Some points, each followed by its number:
{-12,  40,  35,  -5,  19,  -4,  24, -23, -15,  90,  51, -36} 0
{-49,   8, -51,   5,  10,  16,  26,  -9,   1,  12,  -9,   5} 1
{ 48, -46,   9, -22, -30, -51,  32,  25, -52,  32, -31, -26} 2
{ 24,   9,  47, -34,   6, -40, -34, -22,  -1,  25,  18,  10} 3
{ 26,  11, -25,  11, -28,  39, -14,   8,  59, -41, -11,  56} 4
{ 26, -41,  22,  23,  21, -24,  53, -44, -27,  75,  54,  35} 5
{-13,  15, -28,   3,   3,  26,   4,  10,  23,  16, -47,  -7} 6
{ 48,   6,   0,   3,   3,  -9,  33,  23, -13,  -5,   7,   0} 7
{-21, -30,  34, -10, -21, -56,  -6,  37,  24,   1, -15,  44} 8
{-37, -27,  -8, -34,  37, -16,   1,  37,  21, -17,  18,   7} 9
{ 16,  24, -29,   7,  13,  22,  -4,  53,  40,  17,  20,  55} 10
{ 39,  53, -27, -24, -28, -20, -23, -72,  58, -16, -47,  13} 11
{ -7,  13,  27, -10,  -7,  13, -32,  73,   4, -62, -11,  10} 12
{ 32, -19,  77, -20,  24, -75,  -2, -17, -34,  50,   1,  -4} 13
{  7,  16, -29, -59, -38,  13, -17, -17,  31,   0,  11,  37} 14
{  4,   2,  48, -13, -21,   7, -13,  11,  39, 127,  38,  34} 15
{-66,   3,   8,  30, -50,  54, -40,  29,  51, -44,  -3,  62} 16
{ 11,  17,  -5,  16,  50,  38, -15,   7, -38, -32,  14, -22} 17
{-44,   0,  48, -29,   5, -64, -28,   5,  -7,  51,  18,  15} 18
{ 96,  -8, -33, -20,  -1,  13,  48,  -1, -26, -11, -44, -21} 19
{-31,   7, -26, -47,  28, -34,  -9, -22,  -3,   2, -18,  31} 20
{ -6,  15,   3, -15, -16,  31, -14,  53,  22,   5, -10, -30} 21
{-62,  12, -29,  -9, -22,   5,   8,  44,  39,   4, -19,  61} 22
{  9,  -4, -61,  -8, -70, -25,  -5, -41,  16, -26, -60,   6} 23
{ 51, -10,   6, -15,   0,  26,  -1,  43, -46, -75, -43, -73} 24
{  6,  55, -33, -32, -34, -10, -26, -58,  47, -18, -45,  11} 25
{-17,  10,   5, -53,  50, -90,  36, -84, -27,  93,  24, -13} 26
{ -4, -21,  55, -35,   1, -30,  10,  -2, -21,  25, -17, -30} 27
{-32,  -2,  26, -15, -20, -54,  26,  11,  -5,  21,  19,  11} 28
{  4,  24, -42, -76,  20, -26,  -4, -65,   5,  40, -27, -13} 29
{ 18,  36,  28,  32,   6,  35, -11,  52,  70, -32,  24,  37} 30
{-24,  16,  -3,  -7,  13,  14, -16,  -9,   0, -36,  34,  10} 31
{-47,  -1,  18, -23, -21, -71,  20, -44,   7,  32,   0,  51} 32
{ 35, -14,   7,  41, -84,  34, -24,  -2, -42, -41, -31,  -2} 33
{-28,   0,  85, -36,  67, -32, -14,   4, -42,  -4,  49,  23} 34
{-26,  -3,  60,  41, -33, -10,  -7,  29,   2,  14,   9,   9} 35
{-39,   7,  24,  41,   9,  50,  -9,  37,  12, -24,  70,  14} 36
{ 29,  33, -41,  18,  53,  47, -11,  -2, -51, -57,  13, -37} 37
{ 40, -12,  18, -31, -39, -16, -62,   1, -22, -55, -13,   5} 38
{ 41,   2, -57,  47,  47,  25,   9, -52,  10,  10, -45, -15} 39
{-41, -51,  44, -18,  14, -26,  -5,  32,  -9, -19,  12, -14} 40
{ 58,  13, -44,  26,  37,  24,  -8, -43, -14, -14, -38, -20} 41
{ -2,   0,  12,   7,  59, -15,  57, -34, -40,  83,  50, -34} 42
{-22,  13, -66, -26, -11,  -8,  11, -36,  28,   5,  12, -11} 43
{ 60,  -6,  -4,  -6, -34,  34,  -2, -17, -40, -33, -46, -10} 44
{ 19, -55,   5,  43,  16, -13,  34,  23,  16,  15,  29,  51} 45
{  1,   5, -10,  18,  66,  40,  33,  20, -24,  20,   4, -20} 46
{ 60, -24, -23, -40,  -2, -23,  22, -37, -55,  33,  -6, -23} 47
{-14,  33,   5, -42,  -9,   2, -12, -21,  33,  51,  27,  61} 48
{ 54,   0, -21,  16,  49,  48, -21,  -6,  14, -83,   4,  19} 49
{-20,   0,   3, -32, -25, -32,  -4, -10, -44,  41,  -2, -42} 50
{-56, -22,  25,   7, -19, -12,  16,  11,  27,  -3,  31,  -3} 51
{ -6, -21,  -1,  16, -17, -38, -11,  -9,   4,  13, -28,  15} 52
{  5, -37,  14, -13, -13, -33,  36,   8, -16,  49,  54, -33} 53
{  0,   7, -17, -35,  -5, -21,   4, -49,  49,  16,  -8,  12} 54
{-15, -14,   6,  19,  62, -46,  15, -60,  -4,  56, -18, -29} 55
{-17, -26, -59,  20,   6,  15,   8,   6,  16, -13,   6,  47} 56
{ 37,  -7,  -3, -17, -15, -40,   0, -27, -36,  11,  -1,   2} 57
{ 59,  11,  70, -22,  41,  -4,   0,  21, -68,  -2,  21, -33} 58
{-17,  -9,  18,  45, -13,  20,   0, -11,   8, -30, -14, -15} 59
{ 37,   4, -46, -32,   2,   8, -19,  32, -13, -22, -30,  -9} 60
{-34,  24,  25, -29,  -7,   6, -51,  60,  13, -55, -13,  -1} 61
{-32,  18,  -6, -35, -10, -15, -15,  26,  25,  -2, -14,  -3} 62
{-33,  21,  -6,  20,   2,  -9,  16, -63,  53, 127,  40,  22} 63
{-30,  -2,   1,   3, -29, -20,  27,  33, -11,  -9, -36, -20} 64
{105, -70, -35,  -9,   4, -16,   7,  22, -53, -43, -44,   2} 65
{-23, -22, -20, -27,  13, -41,  -4,  41,   1,  -4,  -4, -13} 66
{-74,  44, -26, -23,  12,   9, -11,  -1, -16, -14, -14, -74} 67
{ 54, -43,  36,  -9,  -3, -45, -16,  45, -26, -31,   8,  29} 68
{  7, -49,   3,  -4, -32,  -2,  20, -40, -53,  23, -37, -26} 69
{ -4,  35,  44, -46, -11, -48, -49, -13,  -7,   7,  19,  44} 70
{-25,  21,  40, -48, -26, -42, -38,   0,   4,   2,  -1,  47} 71
{-43,  19,  27,  -4,  -8,  11, -29,  -2,  54,  46,  17,  51} 72
{ 43, -21,  26, -53,  30,  -2,  11,  36, -41,  32,  47,   4} 73
{-44,  19,  27,  47, -18,  24, -13, -15,  24,   9,  13,   1} 74
{ 15, -21,   1, -16, -15,  -2,  17,   0,  11,  32,  33,  42} 75
{-44, -20,  13, -40,  -7, -20,  22,  62,  26,  38, -23,  12} 76
{ 25,  25,  -5, -43,  -6, -24, -16, -22, -28, -11, -34,   1} 77
{ 23, -39, -49, -28,   9, -32,  37, -22, -44,  28, -24, -17} 78
{ 28,  -2, -46,  44,  -5,  37,   5,  -8,  35, -31,  13,  34} 79
{ 48, -27, -36,  49,  18,   1,  41,  -6, -29,   8,  -4,  -3} 80
{ 24, -12, -32,   4,  83,  36,  31,  16, -14,  24, -21, -39} 81
{-103,    4,  -18,  -10,  -40,  -58,   41,  -43,    5,   82,   23,  -57} 82
{ 27,  31,  34, -30,   5, -35, -27, -17,  -1,   7,  18,   8} 83
{-52, -18, 111, -42,  15, -70, -47,  35,  -5,  38,  14,   2} 84
{-56,  -8, -29,  10,  -5, -61,  17, -47,  11, 110,  29,  58} 85
{ 16, -13, -46, -23, -27,  -1,  -6,  28, -11,   0, -28,  27} 86
{-12, -23,  12, -15,  14, -31,  21,  29,   6,  13,   4,   1} 87
{-45, -41,  48, -55,  29, -28, -16,  22, -62,  -4, -29, -47} 88
{-18,  11,  -3,  51,  -3,  40,  11, -43,  25,  24,  39,  -6} 89
{-43,  20, -46, -30,   5,  13, -22, -40,  18, -11,   1,  17} 90
{ 37,   0, -16,  25, -43,  65,  15, -36,   5, -59,  -4,  -5} 91
{ -1, -28, -16,  -2, -19, -36,  44,  17,  31,  69, -30,  34} 92
{-112,   26,   40,    1,  -23,   -5,  -46,  -25,   15,  -24,   50,    6} 93
{-17,  27, -32,  22,  45, -22,  15, -48, -21,  70,  26, -34} 94
{ -4,  15, -21,  14,  11,  22, -10,  -5,  21, -60, -10,   0} 95
{ 25,  44, -42,  25,  31,  16,  -4, -55, -11, -14, -26, -11} 96
{-19,   2, -31, -37,  12, -12, -30,  13,  14,  23, -11,   5} 97
New points follow, each followed by the numbers of its two nearest points above, nearest first.
{ 37,   1,  -7,  43,  -5,  25,  20, -24,  12,  39,  35,  -2} 89 80
{  3,  13,  -6,  57, -14,  47,   7, -51,  14,   0,  32,  -8} 89 74
{-15,  12,   0,  56,  14,  45,  14, -28,  19,  38,  65,  -7} 89 74
{ 94, -36,  -1, -12,  10,  29,  51, -13, -50, -22, -30, -25} 19 44
{-11,  -4, -13,  -8, -57,  27, -14,   8,  -1,   3, -12,   7} 86 21
{-18,   7,  88, -29,  65, -48,   0,  -4, -43,  17,  51,  26} 34 13
{-45, -25,  33, -13, -23, -66, -13,  34,  20,  13,  -3,  60} 8 28
{-19, -20,  10,  45, -49,  -6, -13, -12, -26, -24, -15, -25} 59 52
{-45,   7, -16,  -7, -19,  17,   1,  59,  44,   2, -10,  38} 22 62
{ 21,  41,  33, -28,  20,  -6, -10,   3,  14,   1, -25,   6} 83 77
{-34, -72,  32,   4, -13, -26,  -2,  12,   3,  15,   7,  56} 8 52
{-10, -10,   2,  13,  43, -11,  68, -37, -39,  80,  43, -33} 42 94
{  2,   6, -30,  38,   8,  23,  -1,  -5,  28, -29,  11,  52} 79 56
{-27,  17,   6,  13, -25,  -4,  34, -32, -22,  68,  68, -36} 0 53
{  1,  13,  30,  -7,   8, -16,  -5, -47,  30,  58,  10,  49} 48 72
{ 10, -56,  41, -26,  40, -18,  59,  51,   9,  16,   1,  14} 87 76
{ 62, -15,  65,  29,  40, -53, -19, -67, -26,  -8, -32, -10} 13 57
{-46,   0, -48,  -7, -62,  27,  14,  36,  20,  11,   9,  16} 22 1
{ 28,  24, -27, -45,  31,   2, -35, -55, -10,  -7,   4,   9} 77 29
{ -1,  18, -13,  51,  -2,  49,  15,   5,  -1,  19,  37,  10} 89 74
{  3, -41,  37,  18,   8, -34,  52, -70, -21,  81,  49,  41} 5 42
{ 17, -42,  -2,  37, -11,  21,  41,  22,  28,   3,  47,  21} 45 75
{ 63, -16,   6,  -8,   5,  41,   6,  46, -68, -70, -53, -53} 24 44
{-84,  28,  43,  10, -33,  -3, -42, -38,  19, -43,  39,  -6} 93 74
{ 20,  36, -42,  21,  61,  47, -20,   5, -50, -52,  13, -39} 37 17
{ 92, -21,  -5, -25,  -1,  33,  28,  10, -19,   7, -47, -17} 19 44
{ 21,   0, -58,  -9, -50, -28, -16, -29,  23, -26, -70,  26} 23 25
{-15, -13,  -1,  43, -21,  24,   9,  25,  23, -15, -34,  29} 59 6
{-40, -18,  -4, -40,  35, -40,  -8, -41, -23,  -6, -30, -29} 20 27
{-45, -17,  36,   5,  -4, -95,  -5, -49,  47,  56,  -6,  29} 32 18
{-58,  53,  12,  27,  -5, -14,   1,   1,   0,  29,  54,   5} 74 51
{ -8,   8,  42,  47, -14,  24,  -1,  -6,  18, -22, -12, -12} 59 74
{ 20,   7, -56,  38,  -9,  82,  -1,  37, -60, -92, -60, -85} 24 37
{ 22, -14,  21, -27, -51, -19, -49,  12, -11, -52,   2,  24} 38 68
{-24,  -9,  25,  40, -18,   5,   2, -13,  -6,  -4,   5,  -7} 59 74
{ 79, -27,  22,  28, -17, -33, -14, -47, -42, -10, -14, -17} 57 44
{-18,  39, -30,  16,  47, -15,   7, -54, -13,  54,  26, -17} 94 55
{ 43, -27,  -4, -35,  80,   3,  19,  -1, -49,  -7,  -5, -34} 81 46
{ 34, -27,  36, -34,  41, -11,  -6,  10, -50,   6,   4,  13} 73 58
{-28, -31,  24, -30, -35, -62,   2,  32,  27,  22, -15,  43} 8 28
{-14, -24,  14, -19, -23, -34,   5,  18,  38, -10, -13,  22} 8 87
{ 44,   2, -45, -25,   4,  18, -23,  41, -17, -42, -41, -27} 60 24
{ -6,  21,  48,  -6, -29,   5,   2,  12,  40,  45,  39,  28} 72 48
{ 22,   2, -53,   8, -41,  27,  -9,   6,  59, -29, -12,  46} 4 79
{ 56,  29,   2, -43,  26,  39,  10,   6,  -1,  -3,  17,  -2} 7 60
{-48,  -8,  19,  24, -22,  -3,  17,   1,  43, -12,  33,   3} 51 74
{ 47,  31,  62,  27,   7,  29, -27,   5, -22, -75,  11, -31} 17 59
{-56,  34,  -1,  36,  -2,  38,   0,   7,   4,  17,  29,  -2} 74 89
{  26,  -12,  -32,   28,  -19,   64,    3,   34,  -67,  -88,  -56, -102} 24 44
{-57, -15,  16,   8,   8, -80,   3, -34,  43,  46,  -2,  15} 32 18
{-85, -14,  13,  40, -42,  12,   2,  -6,  53,  64,  53,  50} 72 74
{106, -88, -25,  -6,   6, -11,  27,  53, -59, -53, -41,  27} 65 68
{-32,  27, -28, -13, -42,  -7, -45, -33,  30, -29, -34,  -6} 25 90
{-38,  13,   1, -52,  42, -43, -11, -28,   1,  -1, -33,  22} 20 97
{-47, -15,  14,  17, -20,   2,  22,  -4,   8,  -8,  24, -20} 51 59
{ 42, -24, -33,   0, -12,  36,  26,  50, -18,   8,   4, -14} 7 86
{ -1,  -9,  65,  39, -29, -23,   4,  22,  -2,  29,   9,  14} 35 28
{-42, -40, -20,  40, -22,  21,  24,  19,   6, -14,  -8,  -7} 59 64
{ 23, -59, -47,   5,  25,  29,  21,  31,  33, -30,  15,  56} 56 79
{ 59,   4,  -1,  26, -11,  53,  -8, -44,   2, -64, -15,  -6} 91 44
{ -9,  27,  18, -50,  47, -72,  32, -54,  -8,  77,  16,   5} 26 55
{ -8, -28,  28, -17,  -1, -18,   0,   5, -24,  45, -17, -10} 27 87
